In the data rows, 500 means zero.
Here are some points, each followed by its number:
[629, 529, 576, 427, 561, 468, 470, 559, 397, 573, 438, 555, 472, 625, 561, 456, 287, 647, 492, 548, 537, 442, 594,
 516, 634, 569, 570, 545, 505, 508, 355, 448, 529, 476, 368, 473, 455, 571, 406, 547, 560, 456, 463, 514, 424, 395,
 512, 479, 516, 334, 509, 491, 529, 680, 646] 0
[451, 410, 382, 396, 450, 294, 492, 480, 451, 280, 517, 316, 464, 505, 614, 640, 407, 596, 301, 658, 685, 504, 514,
 527, 472, 509, 492, 396, 446, 535, 419, 487, 477, 574, 488, 466, 438, 384, 506, 669, 465, 433, 482, 578, 538, 442,
 507, 434, 596, 655, 412, 315, 436, 322, 442] 1
[266, 420, 390, 430, 378, 543, 496, 535, 575, 521, 572, 516, 477, 509, 730, 368, 656, 482, 357, 608, 715, 688, 429,
 380, 393, 469, 556, 287, 530, 677, 553, 480, 499, 520, 554, 545, 462, 466, 597, 531, 549, 367, 525, 460, 647, 477,
 378, 436, 415, 633, 323, 520, 468, 343, 228] 2
[359, 399, 348, 510, 408, 456, 574, 471, 497, 420, 645, 526, 429, 482, 447, 517, 566, 547, 550, 555, 625, 543, 472,
 583, 394, 566, 555, 339, 648, 561, 484, 638, 446, 602, 613, 445, 523, 398, 598, 526, 373, 546, 639, 527, 530, 507,
 545, 649, 551, 482, 518, 386, 542, 279, 429] 3
[282, 569, 386, 531, 506, 239, 532, 444, 459, 441, 456, 457, 507, 485, 703, 538, 465, 593, 487, 587, 650, 539, 598,
 552, 493, 451, 515, 483, 498, 439, 599, 524, 574, 505, 417, 464, 616, 436, 381, 539, 572, 458, 438, 610, 455, 459,
 557, 523, 538, 541, 456, 361, 465, 309, 482] 4
[513, 556, 607, 447, 522, 459, 454, 449, 520, 441, 448, 454, 494, 618, 605, 632, 355, 500, 445, 587, 414, 629, 609,
 519, 589, 497, 450, 510, 531, 556, 475, 458, 474, 411, 427, 489, 529, 532, 545, 357, 423, 591, 466, 562, 462, 429,
 509, 487, 624, 501, 405, 497, 535, 502, 524] 5
[810, 473, 530, 577, 600, 407, 419, 392, 473, 637, 497, 447, 486, 544, 555, 446, 359, 538, 359, 514, 362, 239, 711,
 438, 500, 541, 398, 465, 347, 477, 471, 599, 561, 408, 212, 518, 393, 576, 489, 499, 644, 518, 381, 713, 471, 582,
 599, 459, 477, 487, 305, 404, 431, 595, 466] 6
[656, 547, 674, 546, 507, 451, 400, 411, 437, 536, 410, 432, 526, 429, 555, 542, 474, 590, 479, 485, 476, 461, 698,
 475, 642, 479, 468, 642, 515, 525, 539, 555, 543, 544, 332, 499, 584, 549, 482, 540, 606, 528, 505, 465, 332, 517,
 591, 442, 558, 579, 550, 527, 327, 584, 682] 7
[593, 599, 711, 564, 502, 434, 560, 563, 558, 589, 269, 623, 634, 572, 513, 524, 489, 358, 358, 436, 425, 352, 442,
 537, 711, 407, 410, 668, 391, 486, 374, 543, 507, 344, 555, 305, 619, 542, 590, 327, 420, 516, 532, 463, 365, 493,
 403, 438, 534, 470, 491, 654, 650, 762, 717] 8
[354, 490, 389, 472, 354, 776, 650, 535, 588, 339, 539, 481, 481, 443, 437, 660, 532, 513, 405, 667, 646, 631, 466,
 461, 348, 432, 454, 506, 663, 490, 563, 472, 414, 626, 733, 629, 497, 416, 542, 586, 400, 532, 516, 496, 572, 520,
 463, 423, 540, 585, 506, 398, 617, 194, 284] 9
[709, 488, 576, 615, 550, 464, 527, 529, 542, 618, 411, 639, 479, 518, 450, 528, 430, 416, 528, 307, 354, 365, 538,
 504, 568, 482, 476, 574, 451, 442, 449, 456, 461, 409, 559, 517, 607, 663, 480, 328, 608, 557, 519, 611, 452, 482,
 441, 524, 426, 346, 487, 532, 464, 668, 579] 10
[534, 490, 480, 422, 577, 442, 457, 555, 420, 469, 533, 495, 569, 601, 405, 456, 447, 339, 586, 431, 396, 490, 442,
 564, 384, 426, 400, 509, 519, 520, 372, 506, 480, 508, 453, 471, 527, 510, 494, 382, 315, 515, 474, 502, 553, 390,
 578, 508, 448, 501, 485, 446, 553, 494, 480] 11
[589, 549, 565, 503, 600, 424, 478, 428, 545, 314, 603, 462, 540, 528, 518, 382, 419, 638, 387, 561, 618, 574, 602,
 641, 400, 434, 377, 432, 507, 456, 546, 552, 466, 398, 422, 395, 532, 377, 405, 479, 549, 447, 504, 447, 384, 337,
 481, 440, 529, 708, 585, 378, 427, 556, 520] 12
[524, 651, 419, 515, 491, 686, 468, 479, 529, 439, 459, 381, 420, 474, 247, 363, 489, 551, 575, 376, 367, 518, 482,
 583, 459, 375, 531, 416, 586, 489, 428, 492, 635, 515, 500, 561, 509, 530, 434, 523, 606, 588, 489, 413, 431, 503,
 614, 473, 460, 407, 667, 466, 571, 511, 581] 13
[401, 437, 532, 457, 573, 509, 473, 511, 562, 588, 410, 491, 532, 602, 460, 531, 484, 521, 553, 399, 531, 442, 555,
 470, 518, 372, 467, 524, 507, 456, 452, 469, 505, 506, 515, 442, 432, 572, 433, 500, 517, 593, 602, 496, 528, 534,
 462, 537, 570, 514, 557, 731, 600, 634, 577] 14
[384, 389, 386, 458, 404, 646, 512, 383, 614, 479, 678, 498, 438, 414, 397, 563, 596, 599, 434, 428, 630, 606, 434,
 410, 380, 482, 521, 392, 521, 348, 630, 518, 535, 548, 734, 580, 432, 426, 439, 665, 339, 562, 591, 358, 603, 382,
 425, 568, 463, 560, 493, 414, 416, 380, 388] 15
[436, 486, 449, 484, 443, 680, 504, 415, 628, 393, 551, 509, 459, 334, 390, 544, 396, 467, 580, 556, 739, 565, 446,
 491, 530, 413, 522, 439, 515, 455, 634, 567, 525, 452, 594, 382, 460, 412, 581, 578, 429, 538, 413, 523, 645, 542,
 423, 538, 414, 423, 635, 550, 593, 319, 437] 16
[579, 558, 626, 632, 848, 126, 492, 566, 470, 442, 400, 526, 449, 691, 573, 582, 360, 584, 494, 542, 423, 385, 596,
 547, 613, 561, 447, 715, 172, 401, 341, 614, 372, 502, 279, 487, 549, 535, 386, 483, 534, 428, 417, 485, 408, 345,
 589, 512, 572, 427, 517, 382, 444, 595, 482] 17
[499, 415, 359, 505, 387, 421, 571, 610, 583, 649, 610, 577, 538, 585, 530, 538, 570, 358, 375, 683, 420, 502, 324,
 440, 574, 450, 438, 601, 463, 545, 443, 496, 502, 403, 561, 551, 337, 456, 728, 293, 474, 311, 475, 572, 468, 453,
 677, 548, 455, 384, 476, 750, 584, 352, 390] 18
[554, 481, 521, 495, 602, 645, 448, 560, 369, 524, 393, 488, 624, 417, 425, 524, 421, 484, 451, 527, 530, 433, 463,
 421, 542, 509, 421, 601, 540, 434, 547, 507, 466, 451, 458, 435, 465, 452, 468, 560, 405, 471, 528, 396, 636, 661,
 421, 442, 567, 555, 709, 520, 513, 578, 504] 19
[265, 439, 425, 567, 335, 701, 500, 467, 612, 315, 606, 521, 501, 249, 454, 531, 750, 580, 383, 373, 721, 579, 510,
 442, 355, 416, 550, 325, 715, 461, 632, 503, 410, 518, 844, 524, 459, 430, 542, 662, 558, 494, 510, 314, 520, 551,
 185, 558, 457, 564, 432, 597, 584, 341, 442] 20
[558, 464, 607, 588, 624, 355, 395, 541, 449, 587, 517, 468, 570, 630, 621, 539, 542, 516, 450, 597, 462, 384, 558,
 457, 518, 500, 486, 587, 443, 447, 511, 611, 546, 499, 336, 499, 490, 501, 516, 480, 529, 520, 457, 615, 457, 456,
 712, 471, 381, 504, 384, 465, 494, 618, 541] 21
[609, 519, 481, 601, 458, 336, 494, 479, 483, 556, 576, 545, 473, 265, 712, 564, 558, 521, 314, 612, 651, 632, 599,
 358, 614, 641, 540, 410, 580, 418, 626, 626, 584, 527, 467, 460, 371, 648, 527, 420, 580, 409, 409, 540, 457, 503,
 368, 470, 342, 526, 208, 431, 549, 390, 454] 22
[509, 616, 613, 460, 659, 607, 422, 644, 605, 385, 212, 645, 555, 433, 307, 495, 456, 474, 553, 462, 410, 415, 402,
 682, 543, 339, 621, 440, 499, 529, 465, 401, 576, 493, 484, 379, 745, 436, 283, 593, 468, 629, 606, 254, 448, 492,
 579, 495, 575, 325, 866, 500, 506, 636, 678] 23
[488, 365, 529, 572, 675, 298, 506, 466, 430, 568, 561, 446, 459, 655, 501, 469, 407, 572, 512, 594, 435, 478, 619,
 564, 510, 518, 405, 694, 307, 557, 486, 509, 363, 421, 302, 478, 483, 487, 571, 457, 576, 443, 447, 590, 434, 415,
 593, 486, 477, 615, 281, 403, 340, 563, 496] 24
[386, 391, 516, 451, 588, 443, 451, 395, 421, 353, 542, 453, 590, 570, 562, 448, 387, 482, 452, 491, 533, 567, 555,
 476, 521, 501, 413, 526, 400, 433, 476, 527, 486, 668, 383, 474, 575, 539, 397, 544, 495, 474, 417, 420, 521, 497,
 498, 365, 577, 607, 525, 440, 383, 352, 443] 25
[424, 404, 438, 542, 387, 789, 500, 411, 599, 295, 569, 545, 397, 350, 380, 515, 627, 512, 573, 346, 632, 551, 437,
 435, 309, 453, 460, 329, 641, 574, 663, 390, 369, 524, 668, 483, 492, 369, 444, 674, 373, 479, 473, 463, 670, 588,
 396, 459, 454, 638, 727, 543, 489, 445, 468] 26
[437, 532, 464, 419, 382, 435, 378, 430, 652, 422, 611, 547, 424, 474, 519, 661, 602, 686, 473, 495, 614, 560, 583,
 325, 646, 412, 637, 499, 583, 582, 547, 561, 468, 509, 605, 647, 487, 444, 497, 605, 452, 539, 500, 502, 482, 394,
 475, 467, 503, 558, 435, 516, 515, 409, 395] 27
[532, 524, 597, 621, 594, 308, 484, 515, 460, 583, 442, 602, 610, 404, 616, 405, 487, 461, 455, 624, 281, 486, 512,
 482, 731, 425, 417, 591, 289, 389, 372, 564, 361, 285, 347, 525, 573, 551, 520, 285, 561, 444, 534, 439, 404, 551,
 449, 498, 586, 439, 426, 526, 329, 662, 701] 28
[548, 545, 496, 502, 408, 504, 509, 463, 514, 510, 403, 576, 507, 563, 436, 521, 509, 411, 542, 510, 364, 519, 449,
 405, 474, 346, 609, 405, 500, 421, 473, 463, 481, 567, 468, 534, 510, 403, 565, 447, 564, 515, 500, 501, 563, 466,
 464, 351, 440, 378, 378, 527, 597, 514, 595] 29
[583, 625, 639, 581, 476, 596, 464, 429, 403, 423, 461, 439, 454, 457, 501, 470, 369, 557, 611, 418, 424, 506, 437,
 556, 527, 596, 550, 451, 551, 531, 463, 471, 546, 585, 523, 448, 532, 463, 456, 351, 526, 544, 567, 530, 504, 511,
 518, 465, 499, 417, 586, 499, 490, 607, 539] 30
[349, 517, 455, 525, 474, 702, 513, 519, 521, 467, 551, 446, 525, 364, 457, 548, 424, 553, 508, 445, 665, 492, 437,
 455, 329, 543, 589, 279, 503, 387, 729, 420, 516, 518, 610, 586, 543, 373, 477, 622, 445, 606, 556, 496, 554, 516,
 639, 557, 482, 608, 489, 534, 496, 377, 559] 31
[597, 514, 478, 583, 624, 549, 436, 476, 408, 382, 388, 411, 565, 443, 375, 475, 466, 590, 483, 407, 521, 571, 572,
 530, 548, 566, 556, 430, 472, 451, 492, 559, 520, 572, 425, 383, 421, 507, 347, 619, 536, 647, 514, 380, 458, 460,
 555, 503, 595, 468, 569, 379, 480, 553, 576] 32
[454, 570, 512, 502, 465, 162, 489, 591, 503, 603, 551, 571, 621, 570, 564, 637, 371, 420, 445, 696, 379, 401, 539,
 473, 628, 529, 357, 546, 466, 440, 397, 493, 457, 523, 482, 545, 350, 528, 640, 440, 504, 402, 424, 619, 466, 435,
 533, 537, 495, 568, 280, 524, 497, 583, 494] 33
[662, 702, 572, 562, 330, 836, 594, 491, 385, 691, 413, 560, 354, 321, 206, 403, 588, 274, 760, 411, 495, 415, 211,
 371, 516, 390, 507, 534, 589, 603, 458, 378, 505, 464, 751, 545, 503, 487, 697, 383, 374, 540, 675, 390, 661, 742,
 437, 594, 522, 403, 559, 644, 632, 605, 620] 34
[527, 522, 665, 383, 582, 588, 504, 298, 453, 438, 263, 578, 554, 568, 309, 474, 541, 466, 604, 321, 470, 450, 363,
 556, 503, 432, 524, 555, 420, 441, 360, 538, 461, 389, 402, 458, 584, 509, 505, 457, 503, 569, 585, 393, 358, 510,
 602, 486, 566, 307, 768, 523, 538, 775, 610] 35
[515, 568, 321, 507, 612, 425, 510, 438, 470, 535, 509, 410, 402, 449, 614, 781, 569, 616, 467, 624, 611, 592, 597,
 396, 425, 602, 562, 474, 630, 533, 530, 466, 460, 523, 429, 367, 397, 502, 416, 652, 478, 531, 492, 476, 476, 514,
 522, 459, 459, 571, 517, 397, 423, 260, 337] 36
[407, 400, 585, 358, 437, 467, 447, 547, 684, 397, 510, 581, 624, 487, 592, 467, 469, 487, 417, 568, 589, 535, 426,
 583, 631, 424, 495, 560, 466, 533, 485, 434, 539, 385, 406, 481, 629, 431, 444, 329, 491, 542, 622, 380, 408, 440,
 417, 417, 455, 672, 598, 579, 542, 441, 549] 37
[278, 447, 503, 549, 459, 668, 423, 366, 589, 326, 582, 435, 441, 301, 555, 439, 536, 756, 479, 475, 620, 746, 545,
 437, 335, 577, 569, 392, 538, 501, 578, 439, 506, 575, 457, 563, 511, 461, 418, 627, 472, 635, 570, 421, 524, 508,
 384, 562, 400, 517, 622, 513, 483, 250, 447] 38
[680, 652, 570, 528, 592, 632, 354, 443, 480, 479, 465, 491, 490, 355, 520, 400, 552, 438, 625, 315, 522, 422, 505,
 386, 650, 539, 605, 321, 512, 489, 580, 432, 566, 429, 594, 464, 472, 615, 460, 426, 510, 578, 525, 278, 548, 602,
 415, 513, 527, 348, 638, 606, 601, 662, 717] 39
[551, 494, 381, 561, 693, 244, 450, 408, 515, 352, 595, 528, 417, 557, 503, 509, 494, 581, 496, 639, 399, 596, 467,
 690, 425, 574, 583, 658, 375, 588, 456, 447, 450, 478, 374, 635, 552, 480, 484, 447, 538, 437, 391, 623, 537, 456,
 549, 494, 593, 486, 343, 383, 475, 567, 476] 40
[529, 450, 496, 445, 571, 533, 483, 439, 433, 573, 623, 445, 543, 413, 392, 549, 429, 536, 517, 533, 485, 383, 453,
 460, 456, 587, 523, 593, 494, 375, 610, 536, 484, 532, 484, 520, 538, 501, 440, 571, 549, 523, 547, 511, 561, 452,
 650, 469, 528, 566, 553, 322, 399, 613, 549] 41
[563, 354, 627, 506, 486, 247, 550, 562, 511, 568, 442, 612, 564, 637, 627, 668, 556, 437, 354, 592, 502, 389, 602,
 354, 640, 662, 393, 813, 316, 505, 495, 645, 510, 456, 414, 499, 402, 597, 494, 431, 669, 306, 446, 566, 334, 555,
 419, 528, 418, 476, 197, 541, 500, 522, 423] 42
[728, 454, 582, 518, 509, 479, 439, 504, 351, 593, 414, 481, 558, 521, 476, 528, 391, 533, 437, 505, 455, 424, 589,
 477, 497, 497, 364, 599, 342, 489, 565, 497, 446, 461, 364, 462, 502, 547, 499, 488, 588, 500, 485, 552, 380, 394,
 522, 391, 431, 444, 511, 377, 492, 516, 547] 43
[575, 421, 551, 514, 377, 439, 700, 576, 527, 729, 362, 602, 542, 471, 458, 555, 492, 394, 345, 475, 457, 523, 435,
 368, 515, 457, 464, 489, 492, 567, 610, 472, 471, 376, 603, 548, 509, 502, 645, 415, 433, 458, 511, 466, 485, 526,
 449, 572, 509, 317, 389, 672, 454, 504, 540] 44
[312, 443, 456, 474, 452, 631, 565, 465, 575, 440, 642, 484, 528, 525, 589, 609, 536, 502, 534, 522, 552, 580, 551,
 576, 290, 486, 431, 522, 637, 540, 498, 379, 460, 580, 479, 621, 447, 418, 600, 576, 328, 467, 464, 632, 637, 532,
 480, 463, 429, 579, 356, 401, 483, 335, 407] 45
[337, 504, 411, 598, 303, 586, 455, 483, 596, 404, 439, 633, 400, 353, 506, 400, 494, 466, 488, 520, 617, 565, 527,
 421, 534, 444, 486, 488, 499, 533, 561, 493, 434, 518, 594, 567, 543, 426, 563, 668, 422, 520, 762, 392, 632, 426,
 518, 427, 530, 538, 437, 390, 500, 458, 521] 46
[473, 447, 588, 428, 407, 826, 373, 566, 418, 417, 496, 517, 517, 335, 267, 487, 544, 528, 677, 345, 501, 458, 308,
 530, 450, 418, 693, 405, 624, 574, 464, 443, 553, 596, 677, 598, 554, 532, 559, 486, 477, 719, 652, 446, 691, 596,
 625, 634, 547, 415, 699, 671, 636, 580, 539] 47
[429, 612, 605, 492, 608, 521, 391, 451, 537, 531, 413, 515, 410, 415, 482, 345, 493, 471, 692, 397, 409, 358, 412,
 586, 536, 415, 491, 494, 475, 441, 417, 330, 486, 405, 442, 279, 689, 474, 400, 401, 501, 675, 589, 422, 420, 655,
 504, 476, 616, 347, 818, 471, 406, 634, 683] 48
[567, 590, 546, 424, 408, 644, 416, 435, 462, 519, 450, 378, 577, 241, 497, 437, 458, 492, 581, 468, 519, 459, 375,
 428, 393, 585, 571, 334, 634, 380, 436, 394, 581, 474, 615, 575, 574, 650, 500, 519, 558, 766, 523, 424, 491, 712,
 354, 442, 550, 416, 538, 593, 508, 516, 492] 49
[329, 394, 534, 399, 544, 175, 438, 417, 483, 574, 506, 454, 552, 629, 649, 553, 588, 566, 262, 610, 542, 488, 571,
 530, 591, 414, 477, 635, 390, 479, 407, 560, 546, 442, 391, 398, 415, 499, 536, 430, 420, 359, 428, 640, 266, 325,
 516, 407, 555, 590, 392, 285, 489, 555, 400] 50
[592, 413, 408, 463, 475, 629, 598, 506, 341, 529, 454, 467, 538, 401, 380, 421, 533, 526, 605, 429, 319, 472, 348,
 432, 414, 539, 488, 410, 615, 510, 484, 574, 535, 618, 447, 564, 542, 496, 566, 520, 479, 506, 443, 416, 605, 544,
 522, 690, 562, 380, 650, 526, 552, 666, 508] 51
[548, 512, 520, 480, 582, 746, 395, 363, 482, 292, 480, 431, 520, 463, 374, 462, 450, 563, 576, 407, 507, 491, 438,
 470, 457, 552, 574, 399, 581, 466, 456, 520, 498, 655, 432, 500, 484, 514, 441, 617, 534, 668, 544, 543, 502, 546,
 485, 536, 614, 468, 665, 508, 526, 569, 736] 52
Which two points above are nearest to each new point, looking only along the 5 directions in which the numbered points spread most? Their numbers follow each, nearest first.
[413, 590, 416, 491, 507, 282, 617, 541, 582, 365, 508, 531, 562, 552, 639, 574, 496, 607, 428, 633, 496, 533, 579,
 632, 667, 426, 469, 559, 444, 529, 436, 510, 393, 479, 436, 493, 491, 469, 494, 518, 493, 288, 404, 515, 430, 302,
 636, 507, 411, 609, 527, 386, 515, 413, 412] >> 50 4
[426, 432, 407, 530, 318, 636, 486, 491, 536, 496, 482, 540, 533, 304, 597, 535, 656, 433, 503, 497, 586, 523, 413,
 385, 387, 584, 617, 294, 707, 580, 678, 600, 509, 516, 619, 532, 385, 423, 551, 556, 574, 491, 567, 429, 593, 556,
 390, 468, 558, 533, 533, 668, 558, 351, 411] >> 16 15
[565, 526, 582, 493, 542, 554, 499, 498, 518, 576, 332, 563, 554, 410, 375, 417, 441, 478, 585, 486, 359, 521, 491,
 534, 505, 463, 560, 546, 515, 459, 365, 499, 470, 558, 530, 501, 566, 477, 475, 399, 444, 567, 642, 490, 434, 506,
 537, 460, 558, 441, 599, 599, 529, 606, 648] >> 14 19
[413, 448, 260, 379, 396, 447, 572, 651, 491, 410, 627, 493, 430, 465, 673, 560, 587, 541, 448, 588, 624, 695, 451,
 448, 446, 469, 518, 400, 512, 688, 576, 450, 378, 550, 551, 640, 413, 419, 461, 493, 425, 455, 527, 597, 742, 473,
 514, 554, 561, 507, 362, 548, 542, 351, 125] >> 45 2
[516, 605, 538, 539, 450, 597, 444, 589, 418, 461, 394, 587, 459, 558, 292, 458, 609, 455, 584, 390, 404, 345, 340,
 532, 627, 460, 484, 476, 386, 446, 419, 302, 521, 507, 529, 422, 687, 523, 553, 487, 455, 614, 631, 457, 584, 486,
 609, 452, 530, 348, 621, 496, 602, 580, 599] >> 35 14
[454, 540, 576, 574, 572, 238, 411, 655, 473, 475, 477, 387, 524, 714, 555, 681, 388, 581, 410, 615, 348, 441, 611,
 536, 620, 446, 426, 576, 399, 514, 389, 484, 503, 519, 288, 509, 482, 446, 471, 347, 584, 388, 405, 573, 440, 371,
 657, 447, 485, 539, 451, 380, 527, 539, 434] >> 24 40
[653, 397, 625, 505, 507, 596, 437, 448, 483, 665, 386, 447, 289, 439, 605, 496, 461, 515, 485, 377, 301, 377, 523,
 313, 546, 579, 554, 424, 462, 484, 645, 583, 564, 428, 460, 488, 616, 579, 390, 549, 593, 681, 425, 488, 353, 701,
 369, 456, 575, 533, 544, 621, 558, 627, 614] >> 39 7
[630, 517, 625, 528, 517, 557, 331, 399, 476, 526, 399, 567, 471, 544, 521, 503, 400, 493, 678, 381, 381, 424, 617,
 443, 504, 639, 575, 395, 415, 351, 394, 598, 477, 538, 464, 373, 600, 542, 422, 688, 520, 582, 524, 471, 526, 634,
 467, 511, 682, 477, 578, 536, 450, 588, 572] >> 30 32
[476, 341, 498, 493, 693, 419, 558, 601, 531, 476, 442, 576, 499, 727, 473, 545, 476, 631, 589, 509, 484, 442, 537,
 590, 541, 452, 510, 609, 402, 463, 398, 501, 501, 600, 270, 551, 514, 555, 483, 529, 559, 398, 390, 680, 470, 383,
 592, 501, 444, 554, 483, 325, 432, 632, 465] >> 40 24
[449, 466, 468, 446, 372, 552, 537, 528, 510, 436, 582, 590, 383, 491, 595, 454, 474, 433, 524, 451, 612, 451, 453,
 452, 518, 450, 526, 472, 569, 514, 666, 566, 568, 390, 686, 421, 502, 556, 582, 472, 485, 587, 553, 486, 480, 490,
 257, 631, 547, 507, 488, 412, 451, 394, 604] >> 46 16
[483, 558, 539, 531, 484, 474, 576, 528, 562, 581, 546, 518, 619, 291, 593, 453, 613, 478, 484, 536, 457, 499, 443,
 511, 613, 512, 568, 455, 472, 432, 631, 606, 588, 499, 576, 537, 550, 525, 574, 618, 554, 477, 559, 533, 463, 599,
 486, 521, 455, 550, 401, 568, 610, 623, 414] >> 29 14
[434, 380, 499, 410, 383, 489, 569, 586, 508, 482, 519, 488, 417, 481, 456, 716, 468, 498, 382, 496, 657, 675, 533,
 406, 427, 432, 585, 494, 610, 485, 498, 449, 424, 494, 590, 496, 442, 525, 590, 525, 549, 471, 550, 515, 464, 383,
 448, 513, 516, 601, 424, 504, 443, 406, 356] >> 27 46
[463, 506, 500, 365, 531, 373, 576, 563, 439, 601, 455, 523, 456, 503, 664, 493, 643, 323, 403, 640, 568, 506, 598,
 451, 422, 568, 379, 420, 402, 607, 622, 626, 521, 639, 529, 499, 359, 535, 523, 528, 487, 452, 444, 584, 457, 688,
 350, 420, 608, 514, 297, 418, 459, 496, 308] >> 27 22
[406, 526, 519, 448, 426, 566, 499, 502, 495, 650, 428, 475, 457, 495, 432, 459, 444, 375, 618, 392, 478, 494, 424,
 544, 466, 439, 370, 495, 482, 545, 431, 478, 529, 453, 572, 552, 620, 461, 475, 490, 499, 471, 504, 627, 402, 602,
 583, 562, 443, 538, 453, 542, 506, 647, 527] >> 29 14
[539, 510, 490, 559, 581, 459, 430, 446, 541, 489, 486, 481, 541, 416, 474, 628, 535, 564, 448, 446, 338, 447, 567,
 390, 464, 533, 500, 418, 635, 470, 525, 536, 498, 542, 437, 509, 470, 693, 613, 502, 469, 488, 258, 478, 428, 640,
 480, 454, 560, 555, 490, 435, 494, 579, 489] >> 41 43
[501, 307, 492, 458, 398, 331, 423, 428, 435, 601, 566, 528, 437, 330, 730, 553, 672, 548, 384, 555, 375, 573, 600,
 436, 608, 561, 518, 493, 550, 520, 714, 648, 528, 377, 606, 358, 520, 538, 478, 395, 516, 469, 418, 515, 258, 469,
 262, 494, 413, 514, 243, 398, 461, 474, 427] >> 22 27
[494, 470, 509, 641, 625, 467, 543, 419, 388, 554, 515, 477, 502, 553, 545, 494, 528, 422, 535, 393, 342, 499, 470,
 552, 506, 504, 474, 601, 347, 476, 544, 499, 616, 557, 487, 546, 497, 493, 478, 397, 422, 437, 482, 603, 497, 474,
 670, 537, 489, 472, 568, 489, 521, 657, 608] >> 11 43
[388, 407, 369, 613, 486, 188, 423, 535, 434, 507, 667, 409, 370, 656, 694, 668, 516, 451, 497, 611, 646, 612, 551,
 618, 491, 533, 504, 516, 443, 478, 499, 587, 523, 513, 401, 527, 482, 488, 357, 623, 487, 465, 449, 568, 573, 419,
 570, 569, 468, 599, 430, 372, 348, 326, 369] >> 1 4
[431, 469, 575, 462, 627, 414, 562, 470, 498, 470, 472, 473, 465, 575, 677, 466, 673, 632, 336, 619, 538, 584, 559,
 426, 395, 534, 541, 544, 462, 545, 431, 371, 529, 539, 479, 464, 503, 659, 427, 483, 577, 408, 373, 530, 518, 532,
 432, 496, 543, 623, 438, 525, 483, 375, 411] >> 4 27
[764, 541, 466, 528, 411, 528, 421, 419, 539, 567, 479, 522, 461, 385, 525, 474, 437, 394, 372, 373, 525, 426, 401,
 381, 606, 612, 499, 475, 590, 554, 565, 588, 440, 460, 645, 405, 377, 613, 458, 417, 617, 625, 556, 433, 494, 592,
 363, 482, 487, 538, 524, 550, 486, 534, 551] >> 49 19
[584, 688, 702, 524, 576, 525, 435, 503, 463, 672, 429, 415, 470, 440, 314, 420, 410, 364, 632, 320, 382, 408, 377,
 492, 517, 494, 504, 447, 604, 539, 447, 489, 673, 444, 540, 443, 509, 466, 408, 426, 594, 644, 535, 500, 438, 611,
 442, 407, 482, 382, 639, 685, 485, 707, 699] >> 39 30
[571, 493, 493, 575, 427, 533, 539, 563, 542, 471, 519, 552, 542, 506, 447, 406, 572, 487, 590, 504, 301, 425, 504,
 646, 512, 499, 542, 600, 508, 499, 373, 385, 578, 425, 541, 496, 629, 347, 544, 459, 513, 550, 616, 384, 415, 495,
 576, 552, 509, 434, 684, 472, 504, 584, 564] >> 14 19
[681, 531, 453, 539, 567, 498, 508, 472, 491, 438, 424, 474, 601, 517, 399, 553, 391, 564, 593, 367, 491, 479, 482,
 452, 595, 405, 514, 413, 541, 398, 555, 399, 579, 544, 385, 457, 477, 497, 338, 587, 514, 675, 496, 427, 414, 539,
 539, 396, 593, 353, 547, 642, 464, 492, 588] >> 30 19
[742, 674, 629, 643, 569, 555, 366, 440, 465, 486, 449, 481, 588, 559, 459, 434, 442, 538, 627, 526, 424, 518, 486,
 410, 619, 523, 619, 526, 524, 552, 373, 592, 460, 368, 406, 529, 572, 413, 423, 471, 600, 496, 517, 585, 349, 412,
 551, 461, 472, 417, 706, 500, 496, 663, 736] >> 0 30
[642, 645, 686, 591, 549, 497, 437, 599, 612, 557, 354, 520, 528, 459, 418, 565, 427, 359, 536, 304, 384, 421, 389,
 545, 645, 589, 617, 578, 530, 354, 377, 449, 551, 451, 463, 276, 463, 606, 478, 456, 550, 566, 534, 530, 329, 555,
 499, 478, 589, 342, 564, 665, 637, 657, 804] >> 10 35
[414, 392, 432, 539, 478, 245, 428, 508, 496, 458, 406, 561, 530, 745, 575, 522, 588, 584, 534, 618, 401, 455, 563,
 673, 659, 436, 388, 592, 379, 552, 450, 495, 339, 588, 482, 540, 459, 523, 497, 376, 561, 348, 524, 575, 562, 442,
 531, 527, 529, 531, 478, 539, 475, 513, 452] >> 5 40
[375, 475, 652, 577, 435, 684, 448, 471, 434, 582, 366, 485, 405, 386, 381, 383, 534, 440, 560, 455, 476, 427, 537,
 411, 495, 587, 571, 452, 577, 516, 473, 462, 510, 495, 563, 448, 396, 588, 525, 484, 542, 605, 562, 407, 531, 618,
 486, 549, 592, 437, 487, 652, 529, 550, 559] >> 49 19
[388, 394, 374, 422, 531, 468, 742, 516, 568, 514, 506, 405, 549, 540, 559, 579, 494, 531, 478, 612, 627, 635, 446,
 500, 470, 482, 476, 646, 416, 613, 490, 491, 411, 484, 626, 511, 587, 497, 475, 574, 398, 401, 468, 565, 446, 489,
 525, 386, 434, 551, 453, 563, 550, 418, 487] >> 27 45
[533, 580, 558, 524, 505, 675, 537, 606, 362, 596, 495, 457, 471, 520, 346, 389, 482, 447, 657, 346, 488, 495, 407,
 483, 463, 519, 581, 428, 606, 446, 343, 338, 477, 481, 528, 587, 508, 455, 624, 442, 466, 626, 508, 550, 684, 479,
 700, 568, 418, 438, 635, 602, 473, 525, 568] >> 51 13
